S: [136 126 139 141 147 149 114 109 125  90 102 126 115 118 128 122 131 150
 136 139 108  99 133 150 116 136 118 121 131 100 124 136 142 122 109 130
  95  95 124 130 114 130 144 129 139 114 106 136 119 126 145 153 106  97
 110 128 115 120 113 165 118  97 107]
Y: [187 200  56  88 124  95 101 154 104 230 133  94 122  97 139 152  93  44
 133  76 152 194 125  63 249  97 127 181  85 174  80 142 106 117 112  86
 143 227  87 166 113  61  48 162 167 133 141  78 166 149  64 158 147 208
 184 129 164 134 172 128 199 123 125]
W: [154 125 124 131 164 147  99 116 127 106  97 118 111 110 122 109 122 114
 136 137  96 128 129 128 135 139 136 130 110 108 112 128 130 131 113 127
 101 103 121 127 109 129 141 127 141 107 100 117 118 132 144 158 120 127
 121 139 128 135 118 160 118 100 105]
L: [133 121  86  92  90  59 102 182 147 179 150 177 171 104 153 106  85  97
  98 100 209 125 105  33 149  88 125 134 117 210 130 169 138 158 178 152
 151 182 163 105 186 137 114 128  95 162 157 146 146 141 102  89 193 160
 174 164 127 133 135  57 148 152 142]
C: [126 143 171 121 136 152  86  91  96  71  93 147 117  75 149 142  95 149
 113 123 126  78 160 113  60 120 105  90 150 123 106 107 174 110 141 199
  60 121 122  95 127 143 147 157 116 175 108 172 101 141 128 128 113  67
  77 112 133 103 122 122 163 117  85]
T: [147 154 138 196  72 144 137 154 111 142 139 103 162 178 123 140 134 176
 117 131 119  98 149 190 118 164 107 129 178 112  88 115 133 122 123  70
  83  85 144 162 147 164 145 137 151 108 123  73 150 164 111 144  84  93
 145 126 166  73 109 119 135  70 107]
D: [134 105  97 143  92  98 160 221 149 197 167 131 152 179 125 140 139 108
 146 113 156 185 109 115 174 185 186 162 141 139  58 124  91 146 130  59
 166 113 174 137 166 159 137 130 152  76 170  55 157 177 130 145 127 166
 219 136 159 104 154  86 147 104 161]
M: [108 108 120 152  82 115 179 178 148 153 157 143 148 181 130 149 156 165
 144 123 162 124 117 157 143 161 142 146 163 116 103 146 117 129 114  74
 149 104 163 141 156 139 137 124 140  89 161 107 149 142 134 139 106 117
 174 123 122  97 135 120 131 108 158]
J: [107 135 115 119 103  99 153 117 139 140 149 143 143 140 136 137 140 156
 121 127 166 101 119 136 140  87  88 132 130 144 181 172 139 124 126 119
 156 162 120 143 137 100  96 123 116 144 144 167 144  94 113 102 139 122
 126 128  94 136 129 133 118 146 153]
G: [127 152 145 157  87 171 153 131  99 155 139  87 136 154 116 146 130 121
 119 116 103 162 150 157 113 154 150 122 163 129  99  53  99 120 143 129
 124 129 131 140 118 142 139 126 125 137 131  80 116 158  97 123  99 143
 114 101 192 104 128  89 154 164 117]
R: [153 106 127 115 193  96  96 167 136 149 146 114 112 129 109 109 119  62
 147 144  85 204 116  96 145 171 179 137  75 125  92 110 107 146 135 103
 158 106 122 120 134 168 134 144 156 111 129  80 141 149 168 125 166 171
 181 149 146 163 159 113 106  89 145]
V: [110  97 143 157 134 103 133 115 157  93 145 143 153 166 113  84 151 172
 113 175 115  82 113 171  89 112  92 109 123 122 211 166 143 148 143 114
 145  86 135 138 150 159 147  98 105 129 117 154 135  88 159  80 152 102
 113 160  87 152  92 135  44 116 143]
diff L: [133 121  86  92  90  59 102 182 147 179 150 177 171 104 153 106  85  97
  98 100 209 125 105  33 149  88 125 134 117 210 130 169 138 158 178 152
 151 182 163 105 186 137 114 128  95 162 157 146 146 141 102  89 193 160
 174 164 126 133 135  57 148 152 142] => 57, [127]
diff M: [108 108 120 153  82 115 179 178 148 153 157 143 148 181 130 149 156 165
 144 123 162 124 117 157 143 161 142 146 163 116 103 146 117 129 114  74
 149 104 163 141 156 139 137 124 140  89 161 107 149 142 134 139 106 117
 174 123 122  97 135 120 131 108 158] => 4, [152]
diff M: [108 108 120 152  82 115 179 178 148 153 157 143 148 181 130 149 156 165
 144 123 162 124 117 157 143 161 142 146 163 116 103 146 117 129 114  74
 149 104 163 141 156 139 137 124 140  89 161 107 149 142 133 139 106 117
 174 123 122  97 135 120 131 108 158] => 51, [134]
diff D: [134 105  97 143  92  98 160 221 149 197 167 131 152 179 125 140 139 108
 146 113 156 186 109 115 174 185 186 162 141 139  58 124  91 146 130  59
 166 113 174 137 166 159 137 130 152  76 170  55 157 177 130 145 127 166
 219 136 159 104 154  86 147 104 161] => 22, [185]

F: [165 160 105 135 154]
X: [148 158  92 105 204]
H: [148 158 213 177  83]
E: [125 128 213 149  91]
diff X: [147 158  92 105 204] => 1, [148]
diff F: [165 160 105 134 154] => 4, [135]

U: [179 141  51 172]
Z: [181 128  52 176]
N: [172 138  59 163]
Q: [160 198 165  87]
P: [218 103 132 113]
B: [130  49 163  99]
K: [221  99 141 103]
A: [ 72 132 198  85]
diff A: [ 72 132 198  84] => 4, [85]
diff Q: [160 199 165  87] => 2, [198]

